0: [152  79 147  72  86 157 124 132  68 167 129  80 201 174 187  94]
1: [125 185  73 204 134  94 100 108 191 124  80 163 164  75 102 128]
2: [148 108 157 120  81 182 131 101 106 121 126 127 128 193  83 136]
3: [ 75 136 127 191 119  91 176  93 162  64 145 219  65 118  76 191]
4: [146  86 118  76 119 121 110 182  64 219 134  90 176 113 201  93]
5: [168 110 110 155  90 137 147  85 140 101 121 165 127 120  87 185]
6: [141 108 171 120  97 156 130 100 129 108 144 112 132 191  96 114]
7: [141  86 131  88 121 126 120  97  81 205 148  92 210 122 141 139]
8: [108 143  99 151 165 119 106 189 182 116  96 117 105 115 144  94]
9: [106 137  95 171 125  89 120 127 151 169 102 136 132  85 140 163]
10: [ 71 147 151 177 152  84 159 111 153  66 148 201  65 110  79 174]
11: [156  90 138  92 108 180 133 140  84 121 153 146 133 131 122 120]
12: [ 74 185  85 169 190  83 107 183 190 121 101 149  92  78 122 120]
13: [131 112 127 109 128 114 169 134 102 129 152 116 125 115 150 135]
14: [ 88 180  97 162 202  95 119 151 162  91 120 161  85  89 113 132]
15: [115 177  86 124 158  99 128 149 142 170 103 106 137  95 151 108]
16: [149  66 124  78  97 125 118 142  64 231 143  97 184 116 212 100]
17: [112 187  69 118 201  90  73 229 187 152  65  93 140  81 177  75]
18: [141 118 183 117 104 136 145 104 110  96 158 125 113 143 113 140]
19: [126 158 120 117 128 136 138 112 135 155 129 107 129 122 125 109]
20: [102 131 127 160 128 129 136 135 149  87 141 167  88 122 102 144]
21: [133 119 140 104 115 144 144 131 130 128 132  81 123 156 183  84]
22: [125 132 124 119 138  97 148 132 118 110 174 121 155  92 135 129]
23: [148 131 127 129 145 103 154 123 121 135 114 142 121 110 121 125]
24: [174 143 101 116 153 146  73 174 143 145  80  92 153 131 150  74]
25: [133 105 142 118 113 137 159 117 104 151 136 108 136 159 124 105]
26: [125 157  66 171 124  88  72 142 201 186  76 142 176  66 156 100]
27: [189  92 109 104  95 150 109 143 100 168 103 111 148 124 201 103]
28: [123 128 119  87 159 106 109 197  99 179 148  77 146 106 180  86]
29: [ 84 189 107 189 190  78 102 141 224  94 108 143  98  85 102 115]
30: [122 152 129 104 205 140 122 156 106 106 123 107 108 129 116 123]
31: [134  93 115 122  98 134 146 118  98 137 124 146 139 118 147 179]
32: [116 160 106 128 165 120  80 183 157 126  85 101 157 137 147  81]
33: [149 137 149  95 137 152 109 150 108 122 138  87 129 168 129  88]
34: [144  96 113 114 103 143 127 124 101 123 113 128 149 122 158 190]
35: [118 121 141 140 121 113 119 116 130 151 123 152 131 120 126 127]
36: [131 109 154 142 114 137 135  94 118 101 138 171 129 140  89 145]
37: [119 127 200 121  98 137 164  83 112  77 176 135  94 166  72 167]
38: [148 132 153  92 135 154 114 152 104 119 143  86 126 171 126  92]
39: [108 159 114 118 132 117 173 161 110 111 132 128 104 104 131 145]
40: [139 117 126 114 159 126 113 130 124 137 114 105 158 120 125 142]
41: [149 127 117  96 125 171 111 137 102 189 128  93 133 135 134 101]
42: [142  98 112  87 130 118 105 175  88 209 125  92 172 108 194  91]
43: [155 100 122 104 119 144 101 152  94 158 106 117 171 146 157 102]
44: [ 92 122 152  92 166 110 139 160  88 117 170  98 100 141 147 153]
45: [138 116 179 116 103 138 143 102 109 108 155 124 117 153 111 138]
46: [152 115  95 117 112 159  89 122 108 161  82 137 150 162 141 147]
47: [161  95 162 122 101 132 127 100 100 137 138 146 144 141 111 129]
48: [118 125 127 129 136 121 138 116 124 132 126 135 120 136 106 159]
49: [163  98 138  98 117 143 136 147  89 125 153 108 141 138 128 126]
50: [126 128 140 160 131 110 145 130 137  81 136 186  61 119  98 159]
51: [ 94 133 106 124 151  90 149 182 121 120 127 140 102  92 150 164]
52: [163 143 148 105 115 169  99  99 117 103 156  96 128 186 131  90]
53: [122 126 136 151 127 116 142 125 129  89 139 175 100 120  99 153]
54: [107 116 126 105 141 105 156 179 102 134 145 111 115 115 165 126]
55: [127  92 140  88  84 106 181 115  83 158 190  88 160 109 200 127]
56: [139  96 191 120  81 177 158  70 120  81 192 122 105 199  67 131]
57: [192  85 150 155  90 157 120  90  91 125 128 135 132 178 100 120]
58: [104 158 111 143 165  94 131 137 143 114 114 145 121  96 118 155]
59: [166  86 132  82  98 153 110 166  98 171 115  78 184 158 170  81]
60: [108 132  92 156 105  92 169  97 129 119 120 185 128  83  98 235]
61: [ 94 102 163 124 110 103 217  95 105  99 209 145  91 126  89 174]
62: [127 118 128  88 143 113 117 182  98 177 149  85 149 112 171  90]
63: [ 99 125  85 159 114  81 141 116 139 157  95 173 122  77 128 237]
64: [ 90 210  85 155 235  96  80 175 195 100  77 120  88  85 167  90]
65: [141 118 179 118 108 134 145 106 110  99 158 126 114 140 114 139]
66: [ 69 148 156 176 154  88 162 107 151  61 157 200  61 112  73 174]
67: [100 141 111 182 121  91 149 113 171  92 123 194  91  94 110 164]
68: [ 97 103 161 125 110 106 212  96 107 100 204 145  93 128  90 171]
69: [154 132 157  90 133 160 110 149 103 119 145  83 128 178 123  84]
70: [ 95 145 161 148 106  99 140 104 239  96 161 116  91 119 113 113]
71: [153 132  94 107 128 170  91 138 110 176  84 108 157 126 160 112]
72: [109 181  68 143 193  88  72 218 180 149  65 109 135  79 176  82]
73: [150 107 174 114  87 156 146  82 103 111 154 126 148 159  87 144]
74: [130 115 178 117  91 162 153  87 108 109 159 131 102 164  87 153]
75: [137 115 176 117 103 137 141 105 109 110 152 127 117 150 116 137]
76: [110 180 100 120 196  98 153 140 138 113 120 114 128  93 119 125]
77: [179  85 165 146  74 179 131  78 107 100 146 131 134 191  80 123]
78: [147 113 143 123  94 154 143 112 142 115 137 106 146 150 105 117]
79: [109 148 119 122 160 107 122 141 130 138 142 111 117 106 167 109]
80: [119 163  77 182 136 132  95 120 168 129  81 146 188  81 116 115]
81: [170 127 104 126 120 161  87 127 119 174  90 102 185 126 143  86]
82: [148 117 116  88 138 162  94 172  95 183 114  83 161 128 170  81]
83: [136 119 140 102 116 142 139 131 129 131 128  78 126 159 191  81]
84: [123 158  71 166 127  89  79 142 196 183  79 139 172  69 155 100]
85: [190  75 175 154  72 190 125  84  89  81 155 135 126 203  70 123]
86: [138  97 189 121  82 175 157  71 120  82 190 123 105 196  69 133]
87: [170  93 163 144  78 171 136  78 110  99 150 133 129 184  80 130]
88: [152 109 159 116  94 175 134  93 106 108 160 129 126 161 102 123]
89: [116 159  59 152 148  84  73 179 180 182  62 124 156  64 219  91]
90: [ 96 107 164 120 113 105 213 101 104 102 203 140  94 127  94 168]
91: [137 102 145 116 113 140 158 115 101 154 139 103 140 158 126 102]
92: [ 87 165 114 139 178 116 134 131 146 112 156 126 104  85 132 121]
93: [ 70 149 154 178 156  87 158 111 157  61 150 200  60 113  73 172]
94: [156 105 162 111  90 186 132  90  98 110 163 125 131 168 100 120]
95: [156  92 162  83  90 143 137 100  78 148 143  88 173 189 159 105]
96: [108 168 100 132 179 119  62 203 166 137  64  99 123 153 162  73]
97: [150  95 107 135  87 120 151  93 124 119 119 160 129 104 121 235]
98: [110 113 124 165 158 145 129 114 121  85 121 210  92 107  91 162]
99: [136  94 156 112 103 168 156 125 112 107 150 114 116 163 108 129]
100: [ 86 170 143 122 123  95 191  92 134  89 182 150  82 113  83 194]
101: [111 157  99 114 180 132 119 205 143 120  84 101 103 128 157  95]
102: [175 117  94 159  95 123 153  89 150  95 112 174 129  89  93 201]
103: [115 175  71 144 184  92  79 206 176 145  69 115 135  82 168  92]
104: [110 179  77 118 194  90  83 217 179 149  80  98 136  84 169  83]
105: [141 137 150  93 190 164 117 143  94 108 140  92 122 151 106 100]
106: [102 141 110 180 121  90 150 115 171  94 124 190  93  91 113 163]
107: [113 148 120 163 133  73 156 132 175 101 136 151  80  91 129 147]
108: [120 123  96 154  99  83 168  90 131 120 122 185 161  82  92 223]
109: [ 99 133 148 125 132 104 144 143 122 109 140 129  99 120 161 140]
110: [188  97 152 105 104 173 131 125  94 107 152 117 122 157 108 117]
111: [ 92 175 129 142 186  95 121 133 140 107 119 145  95 109 133 126]
112: [102 132 129 161 127 130 134 138 152  81 143 165  86 124 101 142]
113: [138  93 116 116 104 139 144 118  97 138 121 142 140 120 147 175]
114: [105  82 186 139  73 118 202  79 102 108 188 154 102 144  96 171]

[159 100 160 119 126 185 110  86 126 112 127 107 137 197  98 100] 6 52 2 94 88
[183  96 111 106  98 146 114 141 103 164 110 111 145 123 195 105] 27 43 71 59 82
[ 74 137 124 193 119  90 178  93 164  63 140 222  64 118  75 193] 3 10 66 93 67
[136 110 160 143 118 142 132  92 111  99 140 176 134 145  77 131] 36 47 75 45 53
[131 120 162 112 142 115 118 125 151 129 112 118 152 111 119 131] 40 35 23 48 19
[139 142  85 106 139 189  99 149 116 147  80 114 138 108 170 129] 71 46 41 81 24
[110 215  93 127 160 104  90 161 143 141  83 113 120 112 172 105] 15 32 103 101 104
[157  95 123 103 117 145 101 154  89 160 106 117 173 147 159 102] 43 59 82 27 71
[106 159 112 141 164  95 128 137 143 118 114 140 123  97 119 152] 58 111 76 92 23
[163 114 170 125  90 149 150 101 156  97 133  95 167 154  91  94] 78 6 73 88 99
[ 99 136 145 127 135 103 143 143 124 109 138 130 101 118 157 141] 109 39 79 54 13
[139  91 124  99  94 134 129 143  88 180 123 112 158 136 173 125] 43 27 59 42 41
[ 71 213 125 163 165  74 115 132 199  91 126 132 116  94 121 112] 29 14 111 12 92
[108 135  89 156 111  91 160 104 133 124 115 179 130  82 108 222] 60 108 63 97 102
[ 89 177 130 142 184  90 124 135 138 107 121 147  93 104 138 129] 111 58 92 14 76
[161  98 137 105 114 139 140 145  93 123 155 112 139 132 127 127] 49 11 13 110 91
[118 184  78 124 162  99 118 154 147 177  92 102 142  93 157 103] 15 103 79 104 32
[147 126 115 101 123 164 115 132 104 183 127 100 135 135 131 111] 41 71 43 19 82
[149 129  95 136 132 124 125 141 133 125 104 141 103 105 156 151] 23 48 58 35 51
[ 85 159 115 143 164 102 147 156 164 139  77 138 106  76 139 138] 58 111 51 12 76
[110 132  98 151 112  97 162 102 127 118 120 177 127  91 100 223] 60 108 63 97 102
[142 141 104  91 139 142 102 151 109 161 141  99 147 117 148 114] 41 62 82 71 40
[142 138 113 104 190 167 111 168 103 116 127 113 123 107 122 104] 30 105 40 33 101
[111  82 184 139  73 123 197  79 103 107 184 153 104 147  94 170] 114 68 61 90 37
[109 159  55 149 160  79  89 177 168 169  65 131 145  61 204 127] 89 103 72 84 26
[110 155 129 140 110  97 177 104 135  91 169 151  85 107 108 179] 100 53 50 107 20
[152  67 131  83  83 123 125 127  63 244 153 105 187 118 182 105] 16 4 7 42 0
[151 108 176 113  85 158 147  77 102 108 155 126 150 161  84 146] 73 88 94 74 87
[ 99 131 111 124 144  99 147 175 120 120 127 139 105 102 144 161] 51 39 109 54 58
[153 152 112  82 151 154  88 164 110 174 107  77 158 127 161  76] 82 24 71 41 81
[159  99 170  81  97 148 145 107  82 157 151  90 183 149 124 107] 95 91 25 49 0
[136 134  89 144 123 111 115 126 159 142  94 140 157  93 140 143] 9 80 35 58 40
[148 105 156 121  77 185 126 102 104 126 125 124 132 196  86 134] 2 94 6 87 88
[167 145 150 100 114 174  95  96 115 105 158  88 130 193 134  84] 52 69 33 38 6
[113 146 147 107 119 133 133 106 119 124 133 118 109 215 107 118] 6 45 75 25 2
[ 77 139 126 189 120  93 172  96 161  66 144 217  67 118  77 187] 3 10 66 93 67
[155  77 119 118 103 122 127 118  66 191 180  95 193 115 142 124] 7 16 55 49 91
[146 108 170 112  92 151 147  92 102 114 153 123 145 156  95 142] 73 45 88 75 94
[154 172  87 105 158 128  63 157 131 171  68 120 159 114 196  65] 24 71 32 81 96
[123 176  74 195 142  94  97 124 182 130  79 156 157  77 117 123] 1 80 84 26 9
[153 129  95 107 126 174  94 136 108 177  86 107 157 127 156 117] 71 81 41 46 43
[140  83 136  83 123 126 124  98  76 204 152  90 208 124 141 142] 7 16 0 95 43
[122 101 146 129 106 129 129 123 110 129 134 151 120 134 152 132] 35 113 31 75 47
[116 180  89 125 159  97 116 152 145 172  95 112 139  91 154 105] 15 79 103 76 32
[170 121 104 130 117 158  87 129 118 172  92 106 183 125 148  89] 81 71 43 24 82
[117 156 108 124 166 123  75 189 155 127  83  96 159 143 150  76] 32 96 24 101 8
[149 126 134 127 144 109 154 122 121 133 120 137 117 117 119 117] 23 48 35 13 19
[164  95 143  97 114 143 140 148  87 122 160 108 138 137 127 127] 49 11 110 99 91
[117 169  70 188 137 131  93 120 175 126  75 150 193  73 115 117] 80 1 84 26 9
[ 99 126  89 156 119  83 140 120 137 153 100 170 121  80 129 226] 63 60 9 108 97
[179  93 106 100 110 144 105 142  93 178 105 108 173 119 194  99] 27 43 42 59 82
[150  95 111 133  87 126 150  97 122 118 122 157 129 109 119 225] 97 5 31 102 113
[ 92 166  98 168 217 102 115 135 167  92 121 171  87  84 106 125] 14 111 12 29 58
[122 127 147 125 127 112 115 112 136 158 125 158 137 123 106 118] 35 48 23 19 47
[122 151 134 107 202 144 124 150 106  99 129 109 105 133 106 126] 30 105 76 111 40
[173 124 103 128 120 162  83 129 119 174  87 103 189 127 143  86] 81 71 43 24 82
[146  71 119  95  82 142 111 111  77 210 167 119 168 132 190 108] 16 7 0 4 27
[113 153  62 148 156  86  93 168 164 165  71 133 148  66 194 131] 89 103 84 26 15
[109 133 101 168 126  92 119 126 147 168 103 134 134  89 142 158] 9 35 58 15 23
